[ 63   1  13 -31   4 -58 -22  35  24   2  14  22  -5  30 -26  21 -59  31
  84 -32   3 -13 -27  20 -25  38 -34 -64 -42   7 -30 -33  12  21]  <62>
[-58   0  13  25  -2  58  13 -35 -20  -2  -9 -18   4 -21  21 -13  54 -28
 -70  24  -3  12  23 -19  21 -30  32  58  31  -1  31  25 -95 -22]  <126>
[-58   0  13  25  -2  58  13 -35 -20  -2  -9 -18   4 -21  21 -13  54 -28
 -70  24  -3 -13   0  10  -3   4 -23 -46  -7 -11 -36 -22  66  10]  <102>
[ 34   1   3   1  -6 -51  22  34   1   3   1   9  10 -17  10 -14 -23  29
  15   7  14   6  10   7   9 -10 -13 -21  19 -23 -25   5 -58  11]  <73>
[ -47  -23    9   20   -1   77   19  -52  -30    4  -53  -41  -33  -27
    4  -33   48  -70 -113   44  -17  -19  -10   -1   -2    8   16   45
    6    5   41   35  -80    4]  <30>
[-30   4   8  -6   7  44 -33 -29   7  -4  14   0  -4  29 -12  27  17 -17
  12 -20 -13   6  -9  -9 -11  10  13  16 -24  27  21 -16  40 -15]  <183>
[-49   5  14  12   2  48  -8 -30  -7  -4   8  -6   8   2  10   8  39 -16
 -26  -1  -6   9  15 -18  11 -19  26  42  11  10  24   6  45 -23]  <38>
[-21  23   0 -18  11  17 -58  -9  27  -8  55  26  20  56 -15  60  -1  23
  84 -57  -6  -2  -1 -17  -9   1  12   1 -32  35   5 -41  85 -29]  <208>
row of <62> : [ 63   1  13 -31   4 -58 -22  35  24   2  14  22  -5  30 -26  21 -59  31
  84 -32   3 -13 -27  20 -25  38 -34 -64 -42   7 -30 -33  12  21]
row of <102> : [-58   0  13  25  -2  58  13 -35 -20  -2  -9 -18   4 -21  21 -13  54 -28
 -70  24  -3 -13   0  10  -3   4 -23 -46  -7 -11 -36 -22  66  10]
row of <30> : [ -47  -23    9   20   -1   77   19  -52  -30    4  -53  -41  -33  -27
    4  -33   48  -70 -113   44  -17  -19  -10   -1   -2    8   16   45
    6    5   41   35  -80    4]

[-25   9   8 -20 -27 -63  19 -40 -26] : <126>
[-44  37  29 -60  -3 -54  16 -82 -43] : <38>
[ -2  23   3 -33  35  52 -11 -29 -11] : <208>
[  7  17   4 -19  42  66 -18  -7   3] : <10>
row of <126> : [-25   9   8 -20 -27 -63  19 -40 -26]
row of <38> : [-44  37  29 -60  -3 -54  16 -82 -43]
row of <208> : [ -2  23   3 -33  35  52 -11 -29 -11]

[ 99 -73  11  27   4  36   9] -> <102>
[ 85 -17  56  55 -49  22 -18] -> <30>
[-60  26  38   7   7  45 -13] -> <208>
[ 34 -29 -22 -41   5   7 -17] -> <4>
[  4   0 -33 -73   2  -1 -40] -> <10>
[ 60 -15  27  14 -32  14 -23] -> <218>
[ 17 -13 -27 -59   3   4 -31] -> <99>
[ 60 -15  27  14  13  14 -23] -> <126>
[-13 -62 -43 -51  28 -43  53] -> <38>
row of <38> : [-13 -62 -43 -51  28 -43  53]
row of <4> : [ 34 -29 -22 -41   5   7 -17]

[-48 -69  17 -60  24] -> <218>
[  7 -50 -47  -8  38] -> <126>
[ 32 -30 -87   7 -16] -> <102>
[ 32 -30 -87   7  11] -> <10>
row of <218> : [-48 -69  17 -60  24]
row of <102> : [ 32 -30 -87   7 -16]
row of <126> : [  7 -50 -47  -8  38]
row of <10> : [ 32 -30 -87   7  11]

[ 33 -14   7  -5 -39  18   9  16  24  24  25 -25 -10 -26  25   4 -49  19
 -26  -4 -21  -6 -38  -3  12  51 -11  16  43   1 -15 -28  53  13   6 -57
  -2   0 -27   7 -30  31  12   9  -9  -7] = <102>
[-15 -18 -26   8  32 -24  18   7 -47 -37 -43  -4   3 -44  27  -1  26  34
 -21  26   5  -2 -37  35 -20  34 -48 -41 -10 -40 -19 -58  43   3 -33  33
   8  -8   8 -18  24 113  36 -12  83 -49] = <38>
[-14 -11 -18   6  26 -18  11   5 -34 -26 -32  -1   3 -28  17   0  22  21
 -12  18   5  -1 -23  24 -15  18 -32 -29 -10 -27 -11 -37  25   1 -23  27
   6  -6   8 -13  19  74  24  -9  58 -33] = <62>
row of <38> : [-15 -18 -26   8  32 -24  18   7 -47 -37 -43  -4   3 -44  27  -1  26  34
 -21  26   5  -2 -37  35 -20  34 -48 -41 -10 -40 -19 -58  43   3 -33  33
   8  -8   8 -18  24 113  36 -12  83 -49]
row of <62> : [-14 -11 -18   6  26 -18  11   5 -34 -26 -32  -1   3 -28  17   0  22  21
 -12  18   5  -1 -23  24 -15  18 -32 -29 -10 -27 -11 -37  25   1 -23  27
   6  -6   8 -13  19  74  24  -9  58 -33]

[-72  78  89 -43   9] : <30>
[  1 -80 -89  72  26] : <102>
[ 85 -57 -70 -74  -7] : <99>
[-55 -44 -45  99  31] : <208>
[-88  79  92 -19  26] : <38>
[ 84 -43 -53 -89  -6] : <218>
[-55 -44  91 -34  17] : <183>
row of <30> : [-72  78  89 -43   9]
row of <99> : [ 85 -57 -70 -74  -7]
row of <38> : [-88  79  92 -19  26]

[-30 -45  31 -35  13] -> <73>
[  8  35 -37 -62 -61] -> <208>
[-71  73  12  33 -39] -> <62>
[ 30 -40  27 -44  -1] -> <99>
[-19   4 -45 -34 -12] -> <126>
[ 55  16  10  29 -85] -> <183>
[-30 -45  31 -49  13] -> <38>
[ 53  -8 -68  27   1] -> <30>
row of <30> : [ 53  -8 -68  27   1]
row of <73> : [-30 -45  31 -35  13]
row of <38> : [-30 -45  31 -49  13]

[-23  16 -24  -5 -14 -43  23   4  35  -9  38  -4  24 -37  10   0  39 -24] : <10>
[ -15   32   29  -13   -7    8   43   17   62   12   62   35   33 -113
   41   38   11   -4] : <99>
[ -1 -11 -29   4 -26 -35   7  -8   1  -8   9  -7 -16  12   8  13 -29  23] : <4>
[ -8  -9 -47   6 -31 -67   3 -10  12 -20  25 -20 -27  22  15  20 -55  36] : <73>
[ -4  -5 -27   3 -15 -52   0  -1   2 -10   9 -23 -22  22   0   7 -35  21] : <38>
[ 19 -35 -18  14   6  -3 -38 -20 -44 -10 -49 -26 -26  82 -28 -27  -6  -1] : <183>
[ 13   1  51  -4  30  78  -8   7 -13  16 -34  29  31 -16  -1 -20  55 -41] : <30>
[-23  16 -24  -5 -14 -43  23   4  35  -9  38  -4  -4 -44  16  37 -31  27] : <218>
[-17  32  32 -20   6  19  24  13  40  14  35  28  29 -78  24  23  27  -5] : <62>
[  2   8  24  -2  13  33   6   3   2  13  -7  13  13 -10   6  -6  23 -13] : <102>
[  2   8  63 -12  31  28  21  12  -7  23 -23  40  36 -38  11  -9  69 -45] : <208>
[  2   8  63 -12  31  84  -1  12  -7  23 -23  40  36 -38  11  -9  69 -45] : <126>
row of <73> : [ -8  -9 -47   6 -31 -67   3 -10  12 -20  25 -20 -27  22  15  20 -55  36]
row of <126> : [  2   8  63 -12  31  84  -1  12  -7  23 -23  40  36 -38  11  -9  69 -45]
row of <99> : [ -15   32   29  -13   -7    8   43   17   62   12   62   35   33 -113
   41   38   11   -4]
row of <38> : [ -4  -5 -27   3 -15 -52   0  -1   2 -10   9 -23 -22  22   0   7 -35  21]

[-49  42  40  -2 -34  23  69  16   6 -51]  <183>
[-49  42  40  -2 -34  23  69  16   6   3]  <4>
[-49  42  40  -2 -34  23  69  16   6 -15]  <73>
row of <183> : [-49  42  40  -2 -34  23  69  16   6 -51]

[ 25  26 -68 -19  54  30 -35 -29 -28  32  52 -11  -4 -42 -20 -92 -80  -8
  -9  25 -12  25  -5 -13 -25 -28 -35  40  18 -37 -56  22] : <38>
[ 25  26 -68 -19  54  30 -35 -29  44 -68  52 -11  -4 -42 -20 -92 -80  -8
  -9  25 -12  25  -5 -24 -25 -28 -35  40  18 -37 -56  22] : <4>
[  9  28  63  49  -8 -31  -9   1  56 -57  52 -11 -15  65  25 -92 -29 -25
  25  42  57  42 -37 -26 -44  56 -42  69 -14 -28 -33   5] : <62>
[ 20  32  31  61  -7 -18 -19  17  47 -80  52 -11   1  67  23 -92 -44 -17
  13  36  37  36 -30 -21 -50  44 -31  69  -5 -29 -75   6] : <183>
[ 25  26 -68 -19  54  30 -35 -29 -28  32  52 -11  -4 -42 -20 -92 -80  -8
  -9  25 -12  25  -5 -13 -25 -28 -35  40  18 -37 -56  13] : <10>
[ 20  32  31  61  -7 -18 -19  17  47 -80  52 -11   1  67  23 -92 -44 -17
  13  36  37  36 -30 -21 -36  47 -37  69 -33 -42 -26  -9] : <208>
row of <10> : [ 25  26 -68 -19  54  30 -35 -29 -28  32  52 -11  -4 -42 -20 -92 -80  -8
  -9  25 -12  25  -5 -13 -25 -28 -35  40  18 -37 -56  13]
row of <4> : [ 25  26 -68 -19  54  30 -35 -29  44 -68  52 -11  -4 -42 -20 -92 -80  -8
  -9  25 -12  25  -5 -24 -25 -28 -35  40  18 -37 -56  22]
row of <62> : [  9  28  63  49  -8 -31  -9   1  56 -57  52 -11 -15  65  25 -92 -29 -25
  25  42  57  42 -37 -26 -44  56 -42  69 -14 -28 -33   5]
row of <38> : [ 25  26 -68 -19  54  30 -35 -29 -28  32  52 -11  -4 -42 -20 -92 -80  -8
  -9  25 -12  25  -5 -13 -25 -28 -35  40  18 -37 -56  22]
row of <183> : [ 20  32  31  61  -7 -18 -19  17  47 -80  52 -11   1  67  23 -92 -44 -17
  13  36  37  36 -30 -21 -50  44 -31  69  -5 -29 -75   6]

[  6  -3 -24  29  88 -25]  <10>
[-10  -7  13 -23   9 -53]  <62>
[-19 -38 -11  15 -31 -15]  <73>
[-32   6  23  -2 -40  -5]  <218>
[ 34 -62 -37 -10  26 -11]  <38>
[29 25 50 17 59 36]  <99>
row of <62> : [-10  -7  13 -23   9 -53]
row of <99> : [29 25 50 17 59 36]

[-13   5  50 -41]  <30>
[-18  -3   7  99]  <183>
[  6  23 -25   6]  <218>
row of <183> : [-18  -3   7  99]
row of <30> : [-13   5  50 -41]

[-36 -33 -30  34]  <10>
[ -9 -28 -21   5]  <38>
[104  97  93  -8]  <99>
[-28 -32 -21  -2]  <183>
[-40 -35 -30   3]  <102>
[-41 -38 -35  88]  <218>
[ 89  88  85 -48]  <62>
[ -9 -28 -21 -18]  <126>
row of <183> : [-28 -32 -21  -2]
row of <218> : [-41 -38 -35  88]
row of <126> : [ -9 -28 -21 -18]
row of <62> : [ 89  88  85 -48]
row of <38> : [ -9 -28 -21   5]
row of <10> : [-36 -33 -30  34]

